In the data rows, 128 means zero.
Some points, one per row:
[171  89 100 129 169  82  78 114 119 103 116 158 134 168 112  99 150 170
  67 138 110 143 152 102]
[169  78 131 143 130 121 118  68 219 154 124 104 134 121 100 163 134 122
 155 113 116 124 154 192]
[117 123  89 122 124 136  90 146  96  72 200 184 141 107 132 119 116 135
 149 105  94 189  92 152]
[114 172  58 172 103 143  99 190  69  85 178 201  67 107 191  91  91 174
 112 132 106 188 106 121]
[182 102 104  61  98 102 109 104 125 151 126 139 128 144  75 162 150 108
 151 120  99 141 151 119]
[146 149  71 117  56 135 115 177  85 143  97 181  49 172 175 114 133 142
 107 194 137 161  87  54]
[116 179  74 144 111 153 153 169  92  51 158 142 152 138 180 150 149 140
 147 143 152  92 140  83]
[175  73 138 160 188  88 115  55 181 120 126 124 129 127 116 122 126 142
 124 119 116 134 153 159]
[179 118 227 136 220 105 161  83 150 106  74 138 128 141 101 107 149 152
 153  65 129  95 125 117]
[169 126 148 161 169  91 136  95 105 137  89 177  57 116 175 122 112 145
 130 128 122 152 143 127]
[105 135 111 117  91 119 121 105 218 154 112  81 148 150 136  86 129 110
  80 172 117 152 123 140]
[ 49 117 113 150 145 175 148 147  79 137 135  79 160  99 132 198 122  78
 145 150 175  52 122 143]
[180 100 119  80 157  83  99  98  90 119 116 181 128 147 105 120 143 142
 118 126  85 150 148  97]
[ 58 175 147 130 111 140 153 154 147 145 143  49 141  76 139 150 122  66
 110 154 130 131 138 123]
[127 166 135 112 140 133 120 188  91  66 137 155 164 172 157  93 158 211
 109 115 142  78 132  69]
[137 149 106 103  73 166 154 133 126 104  90 117 125 161 150 157 146  99
 157 168 167 105  92  56]
[135 130 126 134 111 153 189  95 134 148  99  95 183 137 106 168 137  91
 184  98 179  62 171 150]
[124 125  43 150 118 127  72 175 125  77 175 153 159 159 168 114 154 182
  80 160 122 122 146 118]
[ 61 172 145 137 121 141 145 145 148 145 135  55 151  87 137 145 128  64
 106 159 127 116 140 125]
[ 75 100 176 129 177 149 130 174  75 148 128  91 153 131  99 156 130 150
 111 112 174  39 113 127]
[180 138 127 159 153 100 104 119  56 114 124 204  47 126 140  80  93 141
 102 108  93 207 110 107]
[140  69 129 120 180 100 128  77  90 132 120 152 154 152 101 119 133 135
 135 102 123 121 160 172]
[ 60 115 126 140 133 119  86 152 176 169 166  67 147  89 134 130 122 109
  55 175 107 153 144 156]
[157 130  98 139 101 132 139 135 103 185 106 151 107 147 143 125 111 139
 133 123 151 102 164 155]
[121 144 141 129  86 158 186  82 174 109  88 112 117 128 152 175 126  68
 210 141 159 102  78 118]
[178 127 204 103 120 128 127 113 128 123 127 124 128 139  46 114 123 144
 148  37 120 123  97 116]
[181 119 225 129 217  99 158  78 149 117  80 138 135 144 100 108 140 157
 146  74 129  88 122 121]
[185 105 113  68  96 110 109 108 128 161 124 139 135 132  83 142 142 111
 154 133  93 148 160 122]
[ 65 166 151 130 121 142 161 147 146 146 140  48 145  82 136 142 137  54
 112 166 125 117 138 134]
16 more points follow, each with its number after it:
[123 107  77 123 129 133 101 142  92  73 201 178 136 106 133 121 109 138
 156  93  84 190 105 158] 0
[151 151 230 113 193  85 163  94 160 128  83  99 158 147  94  49 157 157
  73  84 122 119 149 101] 1
[172  76 158 116 184 100 137  55 148 119 121 154 120 110 108 140 124 107
 171 109  93 157 140 161] 2
[115 116 180 107 131 150 158 125 135 134  74 122 148 191 116 108 143 165
 137 113 184  52  95 107] 3
[ 56 173 147 135 117 149 149 146 144 140 133  45 143  79 130 150 133  62
 117 159 136 122 145 131] 4
[180 149  89 115  79 104 108 150  88 173 104 157  75 155 145 125 133 144
 109 138 119 149 149  90] 5
[112 150  83 187 122 135 138 166 126 108 151 181  81 111 220 115 109 167
 149 144 125 138 133 145] 6
[ 95  90  89 141 111 146 114 106 159 149 113 117 157 172 126 126 126 142
 118 156 157  81 114 149] 7
[187 127 213 112 144 116 160  96 190 148  97 101 138 129  85 124 135 144
 187  70 138  81 124 144] 8
[  2 162 150  41 107 182 143 177 157 181 154  28 175  46 116 148 181  12
 120 193 123 168 146 122] 9
[187 119 207 121 194 109 129 107  94  80  99 155 122 139  68  73 128 169
 112  49 103 144  98  89] 10
[186  93 126  85 108 111 102  94 126 149 158 145 119 111  71 139 105  92
 174  69  90 193 105 164] 11
[ 59  68  96 156 141 146  80 160 114 148 161  97 166  99 125 156 120 127
  92 162 163  86 139 176] 12
[ 72 144 208 111 147 125 137 167 139 155 125  68 131 112 110 108 143 126
  73 130 121 105 122 109] 13
[ 62 175 147 131 113 147 153 151 137 155 132  43 150  75 135 153 135  55
 110 161 135 127 130 125] 14
[190 115 208 165 220 102 152  82 184 167 189  40 151 118  66 104 130  80
 121  87  97 186 221 157] 15
Which two of these numbered points are nearest to each point below by angle, seen from the average point of the first points? Their numbers follow each, nearest first.
[120 129  81 111 129 136  95 140  98  67 204 184 133 101 136 117 108 132
 151 107  81 185 102 153] > 0 11
[171  92 138 108 161 100  97  82  97 103 146 172 112 115  77 115 113 117
 130  83  74 197 110 136] > 11 2
[175  78 163 104 185  89 127  61 139 124 122 148 126 111 107 140 128 106
 175 102  81 158 138 162] > 2 11
[186 127 220 108 141 116 172  93 183 152  98 100 131 135  82 147 152 149
 188  64 140  79 126 142] > 8 1
[146 126 125 126 101  95 118  98 228 188 127  75 166 134  94 103 133 115
  91 126 102 152 176 185] > 15 8
[ 52 179 155 130 112 149 155 146 139 148 143  42 153  78 131 148 128  56
 113 157 134 119 136 132] > 4 14
[192 110 121 114 183 100  84  80 183 167  93  86 181  91 144 237 126 169
 125 159 160 105 228 213] > 15 2
[152 150  99 127 119 137 120  81 141 150 162 208 100 118 152 162  90 138
 138 102 163 209 202 176] > 11 0
[174 114 216 114 132 113 162 103 192 150  90 100 131 139  67 140 146 139
 193  61 140  80 126 137] > 8 3
[110 169  78 183 125 129 136 168 116 111 146 196  78 112 218 113 102 166
 148 153 126 120 139 134] > 6 0
[163 158 113 105  89 134 164 131 130 118  97  95 151 142 106 170 154 102
 170 117 142  97 156  83] > 8 3
[117 123 176 108 132 156 168 117 123 128  80 122 142 183 122 112 144 156
 141 104 198  52  91  97] > 3 8
[113 126 177 112 131 157 167 129 136 134  73 119 149 183 110 120 142 156
 143 115 193  44  95 110] > 3 8
[ 95 147  50 180 123 149 130 186  64 115 142 182 128 146 218 106 119 192
 111 147 159  96 153 144] > 6 12
[ 59  68  95 154 139 145  87 157 103 148 160  92 160 107 125 174 126 126
  90 172 157  82 138 176] > 12 7
[116 160 207  99 112 124 163 118 191 139  70  74 139 164 111  74 147 133
 104 117 135 116  98  90] > 1 13
[178 145  88 113  79 105 118 160  86 156 104 170  73 154 143 121 127 151
 104 148 109 151 156  91] > 5 6
